In the rows, 128 means zero.
These are runs of 6 systems, one row a step. Runs of the same system follow the same rule from any start.
trace 1, napi (11 x 18):
[[129 142  90 195 116 142 110 139 119 210 139 126 106 144 124 137  91 145]
 [113 126 171 148 152 151 177 159  81  96 181 140  89 142  96 113 136 110]
 [195 105 155  90 127 144 117 100 154 170 120 113 115 135  81 100  89 100]
 [154 124 157 145 141 143 119 181 136  76  91  97 118  66 141 143 112 175]
 [133 157 134  82 146  38 115 102 115 139 148 136 121  91 141 136 132 134]
 [109 100 140 138  80 137 100 120 154  99 153 120 173 105 151 180 158  81]
 [110 154  73 113 142 146 121  66 142  94  95 169 120 150 120 132 162 160]
 [103 133  94 167  68 127 155 147 113 183 143 129 174 127 111 127 132 168]
 [ 97 158 167 105 158 160 123 159  79 115 142 137 140 203 116 111 144 108]
 [159 131 119 123 159 178 145 126 175 209 132 106 111 136 137 129  90 106]
 [133 105 147 137 158 125 200 181 135  74 120 109 110 100 140  86 133 148]]
trace 2, vozik:
[[131 100 136 202 104 116 132 155 167  82 109 117 153 134 105 150 169 166]
 [116 178 142 116 106 124  47 135 120 153 141 112 117 149  65 134 136 152]
 [126 133 114 106 103 193 150 161 106 155 168 116 163  66 134 149  99 137]
 [140 135 131  88 161 164 165  75  67  93 133 134 135 162 133 113 158 145]
 [138 109 155 150 117 104 171  95 153 202 102  89 138 153 168 114 143 142]
 [ 60 163 142  89 133 114 137 175 178 122  89 159 118 151 128  97 138 109]
 [143 120  36 117 152  88 105 144 146 144 160 135 153 120 146 122  99  99]
 [110  96 101 181 126 151 123 152 111  49 140  90  96 131 144 120 155 129]
 [139 136 141 138 102 123  82  75 104 164 128 105  46 128 106 122 110 126]
 [132 103 177 121  82 149 165 158 116 131 109 166 131  70 126 129  75 101]
 [178 134 148 110 189 105 129 107  90  98 126 186 155 162 118 142 115 122]]
trace 3, Babid, 11 rows:
[[119 147 155 150 148  75 156 131 153 125 103  94 105 136 130 110 182 191]
 [ 80 147 145  67  89  96  93 147 139 126 143  87 113  87 138 112 142 114]
 [144 122  78 101 132 153  70 106 114  99 133 134 142  87 167 167 101 101]
 [161  95 106 178 123 140 156  50  90 126 115 147 122 146 152 144 138 147]
 [ 91 123 177 146  81 138 157 117 113 161 114 139 103 182 102  90 136 106]
 [106 146 120 124 120 147 103 206 167 160 141 158 143 129  90 128  84  96]
 [168 132  79 146 181 118 145 166 136  92 159 141 168 111 109 145 132 169]
 [156 120 158 126 155 105 147 106 121 111 144  55 119 152 129 104 180 165]
 [108 145 180  82 109 149 105 133 143 146  97  78  87  89 158 120 116 116]
 [124 146  96  86 123 119 116 105 124 133 104 191 137  64 160 161  85 114]
 [136  95 108 164 119  93 151  79  93 107 135 170 175 165 152 150 154 106]]
trace 4, zopa:
[[193 119 102 163 200 122 122 103 151 139 134 111 133 179 121 138 141 145]
 [132  93 139 162 109 116 174 141 171 102 124  79  71  88 123  92 144 135]
 [109 147 126  60 116  99  88 137 106 103 122 142  86 116  98  84  95  97]
 [154 120 140 127 136 130  79 151  72 129 147 113 175  98 172 171  92 111]
 [136 136 141 167 159 140 162  73  96  90 119 165 107 135 147 175 162 157]
 [122 115 150 153  60  97 142  90 180 164 122 148 114 109  88 138 142 123]
 [100 135 129 105  99 170 100 193 146 100 112 149 171 143  76 115 120 127]
 [145 168  76 129 163 125 103 144 103 163 143  99 163 130 137 133 126 196]
 [111 127 146 132 137 152 193  99 114 140 177  72 109 133 156 121 178 133]
 [135 127 151  75 123 140 122  84 170 160  78 132  87 149 127  95 113  88]
 [120 106 126 118 123 113 135 195 143 124  88 148 174  96 176 119  82 103]]
trace 5, nimi, 11 rows:
[[ 85 136 129 157 114 175  99 130 169 103  85 137  82  94 167 165 127 114]
 [ 89 133  60 124  89  94 129  98 149 107 140 194 132 106 100 139 141 125]
 [131 110 106 158  81 118  82 129  92 144 144 111 192 191 105 126 143 127]
 [129 154 124 147 150 201 134 146  80 145 126 106  94 173 107  95 119 167]
 [160 134 136 112 146 150 210 126 138 189 165 138 127  84 115 130 101 136]
 [157 106 178  85 163  94 160 156 164 112 115 123 186 144 132 112 142 105]
 [130 143 139 144 165  89  82 150 153 124  71  95  90 125 183 129 119 145]
 [ 69 130  95 140 104 116 129 129 137  90 163 118  78  58 161 146 151 110]
 [126 112 105  93  86 111  80  74 130 107 153 153 134 143  88 129 133  70]
 [159  99 113 174 100 183  94 116  83 111  85 141 154 170 124 131 106 144]
 [111 163 132 152 134 133 184 123  68 151 137 175 107 131 105 124 126 180]]
trace 6, Fif:
[[189 115 124 102 200  78 133 114 123  93 120 118 146 152 142 111 134 138]
 [117 117 164 171 105  84 122 125 135 141 122  56 103 110 169 133 161 146]
 [ 83 140 145 108 128 147  96 127 157  75 106 154  69 123 133 133 132  70]
 [159  91  85 129  77 124  88  98 132 144 128 155 163  98 126 160  90  94]
 [129 114 127 166 106 159 145 113  56  89 101 160 156 170 119 125 140 165]
 [112 181 144 131 112 123 120 120 122 202 149 129  98 149  69 123 134 162]
 [109 141 134  90 140 178 173 202 150 123 165 129 153  82 111 121 115 127]
 [193 127 110  92 203  91 138 102 142 128 137 124 164 139 138 130 132 136]
 [114 107 155 165 116  99 156 134 140 130 110  56 124 122 185 120 173 160]
 [ 73 152 135 100 139 118  93 118 165 105  99 136  63 147 144 114 140  77]
 [127  89  75 138  78 136  92 129 135 137 138 134 152  88 154 149  84  79]]
trace 7, zopa, 11 rows:
[[ 95 154 138 197 141 137 155 118 137 125 145 152 105 169 102 157 180 154]
 [136 132 112 118  97 144 132 123 203 173 161 118 115 115  61 128 132 125]
 [145 120 117  66 126 174 130 174 119  97 116  99 172 118 107  81 111 151]
 [132 157 132 115 161  92 117 125  69 153 113  81 128 137 181 108 127 177]
 [ 89 137 181 128 141 128 157 106 131 142 159 116  91 126 191 154 152  74]
 [144 108 119 105 135 133 115  93 193 122  93 189 127 136 131 143 108  70]
 [138  82  85 171  99  93 131 176 139  90  99 150 183 117 133 116 113 140]
 [ 95 147  94 178 126 103 106 145  76 105 163 125  97 170  97 107 155 153]
 [146 132 138 142 124 175 108 117 124 177 192  87  79 114  98 147 112 103]
 [176 119 154  78 143 189 171 116 116 109 109 146 127  91 106 117  93 140]
 [149 132 174 105 120  55 142 124 102 144  85 131 163 116 139 110 126 169]]
trace 8, Fif:
[[112 106  88 109  99 111 176 114 154 112 181 123 168  80 138 140 167 123]
 [133 119 141  85 145 155 104  90 116 109  97  97 163 201 147 101 161 117]
 [102 161 106 138 108 138 104 127 130 187  82 104  97  98 181 136 109 167]
 [ 71 131  99 119 136 124 178 131 104 110 161 191 103 124 151 118 119  77]
 [177  90 123 145 131 137 119 116 127 190 158 113 167 184 114 124 100  82]
 [144 122 130 184 148 163 151 181 122 113  75 118 106 137 130 101 108 183]
 [121 150 119 119 136  47 133 135 131 131 163 147  70 105  85 100 123 126]
 [143  93 171 117 110 144 111 166 124  98 181  79 164 109 123 137 131  82]
 [191 132 153 135 175 148  82  89 136  94  78 127 112 126 133 163 121 154]
 [ 99 125 138 146  64  86 166  91 139 127 114 144 112  68 129 144 153 161]
 [ 83 142 158  77 102 137 103 130 125 107 127 165 165 176 104 122 150  83]]
trace 9, vozik:
[[ 80 159  73 134  99  87  83 171 135 142 125 174 153 140 106 128 117 136]
 [107 115  68 164 121 161 124 163  92 109 201 127 147 136 112 136 126 108]
 [153 116 122 156 139 194 136 101  89 133 153  85  76 159 106 105 128 137]
 [152 117 182 112 105 133 181 116 122 174 106 112  86 107 115  82  95 138]
 [138 130 184  64 156  83 161 150 126 125 111 161 150 119 144 107 109  93]
 [149 126 120 136 200  86 121 136 169 113 128 134 157 134 186 169 141 107]
 [108 140  94 163 127 110  96 120 194  86 120 115 100 114 126 159 181 159]
 [114 123  98 127  43 128  56 107 131 128 128 117 125 103  86 133 124 130]
 [120 121 131 131  80 184 105 152  42 120 127 138 155 117 133 130  90 125]
 [139 144 147 153 159 154 180  99  52 157 148 156 121 156 138 142 123 146]
 [137 116 172 145 142 130 213 109 174 171 137 137 127 159 106 116 155 122]]
trace 10, napi:
[[103 152 122  89 117 133  63 136 170 167  99 124 145 113 172 155 109 104]
 [ 97 132  63 144 170 132 170 145 137  85 152 161 139 109 179 152 145 121]
 [127  91  96 144 106  88 161  76 125 150 145 120 148 189 122  92 162 113]
 [ 88 125 150 163  77 186  98 151 125 129  79 111 111 166 127 105 126 127]
 [120 167 104 116 165 141 137 154  91 160 127 179  83 120 119 110  67 127]
 [182  82 152 163 146 117 167 161 109 133 188 114 148 125 114 128 106  95]
 [174 116 183 118 155 127 105  90 145  96 101  82  80 149 116 118 153 130]
 [118 146 134 123  84 114 114 135 167 144  98 125  89  38 129 144 105 159]
 [116 130 117 102 124  75 113 147  83  64 155 176 170  94 126 144 128 118]
 [160 120 102 138 129 131  77  66 133 149 154 112 178 163 134 174 154 116]
 [ 82 156 133 160 116 183 163 106 140 119 115 124 108 130 129 154 183 178]]
trace 11, Babid (11 x 18):
[[158  79 147 115  56  78 107 101 100 112 114 127 144 117  93  96 116 121]
 [129 141 164 144 112 156  50 153  67 129 113 136 154 159 127 158 107 123]
 [128 167 131 154 139 172 147 106 121 160 171 158 126 113  90 189 140 160]
 [141 111 144  91 117 154 186 111 167 116 134 132 170 147  72 101 161 132]
 [135 133 134 110 138 133  92 170 176 156  68  84 174 170 147 109 125 146]
 [ 79 178  93 128 147 122 140 158 111 145 131 112 133  89 186 143 138 182]
 [104 125  83  80 138 115 158  74 118 119 187 119 111 118 152 113 164  90]
 [142  65 122 144 121 160 120 115 156 120  98 102 108 145 174 108 104  61]
 [118 131 110 181 126 111 130 143 108 142  71 174  75 132 139 110  81 146]
 [113 124 132 144 109  60 155 148  83 140 193 163 125 122  92 113 119 103]
 [155 110 160 136 163 153  95 166 132  82 178 113 129 149  94 145 130  76]]
trace 12, nimi, 11 rows:
[[157 137 144 137 137  96 104 161 130 102 138  94  72  86  76 105 120 166]
 [157 113 162  96  95 134 102 127 109  92 157  96 134  50 106 149 122 139]
 [148 144 165  69 130 148  92  79  99  73 101 139 152 115 127 161 152 145]
 [106 153 151 143 106 152 120  76 130 145  83 150 142 118 162 187 154 169]
 [ 47 167 112 124 101 143 157 123 160 146 124 164 152 151 126 139 177 140]
 [109 145  65 127 122 139 111 141 173 194 142 118 170 174 114 120 132 127]
 [136 106  58 140 152 158 154 155 126 136 142  79 143 164 141  79 134 144]
 [158 108 115 105 148 112 178 105 101 170 149  90  95 132 148  66 107 115]
 [147  87 175 107 137 132 158 149 112 130 124 120 122 120 174 102  82  57]
 [143 124 149 130 176  91 120 136 132  90  96 184  93 118 157 140  93  84]
 [117 111 135 201 112  71 108 137 140  94 139 154 101 100 133 176 138 107]]

Which system made each run below?
trace 13 (2 x 18):
[[111 131 111 182  99 189 144 156 121 116 124 180 139 113  92 161 115 160]
 [140 156 117 119 137  90 157 127 128 152 170 154 167 150  56 126 153 174]]

nimi
trace 14:
[[ 87 150  91 156  93 101 160 109 182 179 114 161 101 119 119 124 139 150]
 [109  95 101 106  86 122 118 160 138  99 146 154 166 158  80  86 123  79]]

vozik
trace 15:
[[133 133  62  79 125  73 111 104 101 140 160 162 172 139 116 109 118 120]
 [148  98 141 175 137 162 111 127  78 138 141  75 155 190 167 133 140 118]]

nimi
trace 16:
[[144 122 120 118 168 156 164  98  75 153 198 122 104 144 139 124 117  84]
 [159  91 173 143 159 166 185 128 166 129 108 139  95 137 135 117 102  78]]

Babid
trace 17:
[[159  75 132 185 105  95  95  94 145 149 132 110 140 139 155 166 131  84]
 [106 104 129 184  94 167 116 132 129  76  72 151  92 158 114 118 135 135]]

Fif
trace 18, 2 rows:
[[ 99 130  96 127  62  84 120 117 109 152  95 110 125 134 120  73 136 174]
 [ 93 145 116  96 105 171 109 163  60 155 166 103 147 130 149 115 103 109]]

nimi
trace 19:
[[156 121 104 136 147 157 150 176 113 110 171  71 157  91 116 124 133 182]
 [158 148 152  82 187 107 148  87 118 107 138  97  85 126 127 109 157 150]]

Fif
trace 20:
[[150  97 169 170 130 172 127 141  94  94 186  70 114 129 113 142 150 115]
 [162 158 181  98 143 176 118  83 128 168 101 111  76 119 113 131 114 150]]

vozik
trace 21, 2 rows:
[[159 101 131  96 152 145 177 122 137  98 181 101 169 149  92 101 168 119]
 [157 125 151 109 156 142 106 127 145 149  90  41 128 157 161 101 139 154]]

vozik
trace 22, 2 rows:
[[102 114 120 113  84 107 189 138  81 115 111 142 124  74 161  88 108 144]
 [119 116 157 123 156  86 129 100  87 127 147 152 131 189 158 125 138  61]]

vozik
trace 23:
[[148  71 136 145  83 115  74 123 117 106 110 105 174 178 117 109 128  97]
 [111 170 142 169 144 149  92 186  94 156 100 119 102 136 149 134  92 161]]

vozik
trace 24:
[[156 117 147 134 153 222 127 154 125  85  99 139 121 157 103 122 109 124]
 [184 148 123 127 168  98 156 128 127 180 118 115 110 111 116 105 101 189]]

napi
trace 25 (2 x 18):
[[188  94 147 135 126 110 163  95 109 126 105 194 163 150  84 122 109 130]
 [157 129 181 166 158  95 136 181 141 138 122 116 173 167 104 133 141 155]]

vozik
trace 26:
[[155 151 188 102 110 109 153 122 108 131 145 155 119  98  56 129 128 164]
 [167 126 186  84 148 135 136 139 132 147 153 115 207 124 125 157 132 118]]

vozik
